Here are some points:
[-15 -23 -17 -21  20 -14  20 -26  -8   7  12 -29 -28 -23   0 -10 -14  22 -10 -28  22  10  19   0 -27  11 -40  27 -17   5  11  -9]
[-50 -23 -12   8  -9  17 -61   6 -69  -6 -46  47  -6  10 126 -42 111  41  -6  68 -45  -6  80 -22  51 -35 -25 -40 -46 -52 -26   3]
[-10 -70  29 -21  -8 -56 -78 -13  37 -79  -7  15 -35 -15 -15 -10 -31  22 -22  55  25 -22 -11  19  44  40  25 -58  78  51  -7 -26]
[-14  14  10 -17  -2  13  17   6  30  -4  -5   8  45  43  10   3  24  -9 -19   3  22   2  28 -19  -2 -33  -1 -15  40  -7  -8  14]
[-10  -1   4   0 -44 -34  -5  -4  -2  -4 -10  24  12  -5   7  13  -2   2   1   1 -10  -6   4  21  21  -7  33 -21  31   1  15 -15]
[ 94 -26 -36   7  24 -27 -50  47  14 -23 -14  -8 -11  66  57 -54  79  47  77 -62  13 -28  13 -17  15  34 -15 -50 -51  16 -26  -6]
[  3  13  -2   2   3  16  18   1   1   1   8 -41   6  27 -11   7 -10  -8  -5  16  -6   9  17  -5 -16 -14 -11  -5  -2  -6   1   6]
[  4 -14  20 -14  56  16 -18  14   7   6   5  -8  -5   1 -34 -14  -2  14  -3  25  14   5  12  13   6  21  18  -1 -23   8 -10 -15]
[ -3  17   7  20   7   7  20   2  21  21  -4  11   2  16 -24  -9  -8  -1  11  15   7   2   5 -18  -4  -4  38  12 -13  -9  -4  25]
[ 14 -63  -4 -11 -13 -12 -23 -30 -54 -46  -1 -28 -30   4  -7  -1 -45 -26 -29 -17  35  10  36  27 -26  13 -13 -47  76  34   9 -41]
[-23   7  13  47 -53  -2   8 -36 -10 -20  25  14   4   9  55   3 -27 -20  -2  19 -35 -12 -36  46  21 -15  14  22 -40   8 -18 -16]
[-16 -41   6 -15  -4   3 -20 -24 -32 -16   9  -4  -7 -12   4 -10 -59  -8  -8  11   1  -9  13   8 -24  18  -4   9   8  27  24 -21]
16 more points follow, each with its number after it:
[ -3  26  23   4   0  14  18  22  31  12   6  14  47  42   3  14  25 -19 -19   1  18  -5  24 -34 -26 -30  15 -10  26   8 -17  14] 0
[ 16 -35 -65  10 -41 -43   8  -9 -12 -49 -17 -60 -31 -29 -15 -25 -25   3  24 -38  39  40 -59 -30 -46 -13 -67 -19  12  11  11  17] 1
[-27  -5   6  19  -5  -1 -31  -4 -18 -13 -16  28 -12 -29  46 -18  17  21 -10  13 -42  -9  29 -17   6 -14  -8  -3 -19 -14  16  16] 2
[-55  -5  27   3  21 -63 -24  22  35  41  -2  59   3 -32  61 -71  11  52 -18  29  40  38  21   4  32 -19 -32  38  19 -33  -1  15] 3
[ 26  11  11 -19  12  -9 -27   8 -11 -18 -31   5   8   2 -11  20  -4 -35  38  -3   1  -6 -10  12  32  -5  -9   6  44  37  12  -2] 4
[  0 -21 -11 -29 -10 -16 -15  15  11  -9  -7 -19   5   3  -2  29 -11   0   7  32  25  12  17  16  12  16 -11  -9  32 -23  -9 -39] 5
[ 20 -11  22  29  69  44 -45 -51  54  15  80 -18 -24  11 -72 -47 -34 -26 -16  16  40  18 -67 -49   9   9 -14  67   9  -2 -68  52] 6
[ 25   0  -1  -7  -5 -26   6  15   7  57  24 -20 -15   3   8 -16 -30   6  19 -47  33  25  16  47  -9   0 -30  16  34 -15  11   0] 7
[ 31 -28 -21 -16  31 -16  18  37 -30 -17 -12  -4  -4 -13 -45  -1  10 -25  49 -15  21  15 -28  40  12   8 -22  -4   8  12   6 -59] 8
[-39   3  17 -29 -16  16   6  -7 -49 -30 -24  39 -16 -16 -12  29  -2 -15 -11   3 -47  -5 -30 -34 -35 -20 -18   5   6  62  48  36] 9
[  -4   34   56  -34   61  -20   47  111   79  -21  -63  -55   80  -80  -55   11   43   -2   32   13  -45  -12   43 -111   -2  -40   -8  -12  -14    6  -10   49] 10
[  2  14  13   3 -24 -10  13  -8 -13 -20   7  33 -12   5  10  -3 -12  15 -15   7 -31 -14  -6  -6  -7   9  14 -24  -8  11  -2  23] 11
[ 67  20  -7  -1  13   0 -21  23 -29 -18 -39   2  -2  -6 -16  32  15 -62  59 -11 -12   9 -20  37  46 -16   4  10  37  50 -12 -13] 12
[ -59   10   35   15  -61 -116  -70 -102   99 -127   12  -62 -106  -62 -127    0  -81  -47  -85   -6  -51   -3   15  -93 -127   37  127  -84  127  127   39  -31] 13
[ -1 -20  71  24  52  72  62  60 -53  41  39 -87  62  38   1  10 -95 -68 -48  28  50  21  15  44 -32 -21  -2  38  21  22  14 -76] 14
[ 20 -19   2   5 -38   3 -50 -26 -13  34  -5  26 -12  -8  36 -19  25 -40  -3 -13  25 -13 -19   0   1 -23 -25  11   7  -9  -8 -24] 15
Which three of these numbered points are nearest to each point below by angle, seen from the average point of the first points? Their numbers follow each, nearest first.
[ -1 -14 -24   7  -6  -1  10  -9 -36  -3   7  11 -20  -4 -27 -26  -5 -10   3 -14  15  19 -19 -20 -20   2 -13  19 -28  13  -8  12] > 1 6 9
[ 27  23  40  30  40  26  28 -11   4 -22  41 -78  21  50  18  16 -34 -71 -12  21 -14   3  45  45   0 -24 -50 -49 -19   7 -37 -16] > 14 0 12
[-127   -6  116  -29   87  -94   -8   21   32   29   11  113   -2 -127   79  -57   75   60  -52   75   14   42   24  -10   -3   -6  -22   72   -3  -25   30   25] > 3 2 10
[ -3  12   7 -12 -17  14  -4  -1 -11  12  11 -12  -6  10   0   0 -22   4  -2 -15  -3 -13  23  -2  -9  27   7   8  10   8  27  -3] > 7 14 9
[  55  -77   49    8  -40  -67 -127  -20   30  -76  -15   24  -42   29  -14  -11  -71   45  -21   42   51  -16  -34   31   45   22   43  -83  121   46  -24  -48] > 13 5 4
[ 20   8  -7  -2   0 -12  28  22   5   3 -17 -33  -7  -2  -3   6  -5   3  18 -28   5   1 -10   5  -2  11   1 -18 -20   5  25   5] > 8 7 1
[  9 -24  26  17  68  15 -15 -25   3 -13  27   9  -6  10 -17 -32 -33  -4 -20  31   5  17  17   0  -6  15  16  32 -28   8 -36   7] > 6 14 3
[-20   3  20   2  34 -28   1  21  10   9   4  39  -2  -5  30 -13  31  24  -6  35  18  -7  11  14  23   5  -5  14   5 -26  -6  10] > 3 2 10
[ 22  29  26 -70  93 -22  53 127  40 -22 -17   2  89  15 -15 -28 123 -13  49  37   2   4  45 -50  33  20 -42 -14  11 -31  20  41] > 10 0 8
[  40  -37   34   36   40   39  -40   -3   58   29   20  -14   14   -3  -42  -54  -24  -40    5   26   34   26  -43  -18   39    7   14   63    5  -10 -112   12] > 6 14 15
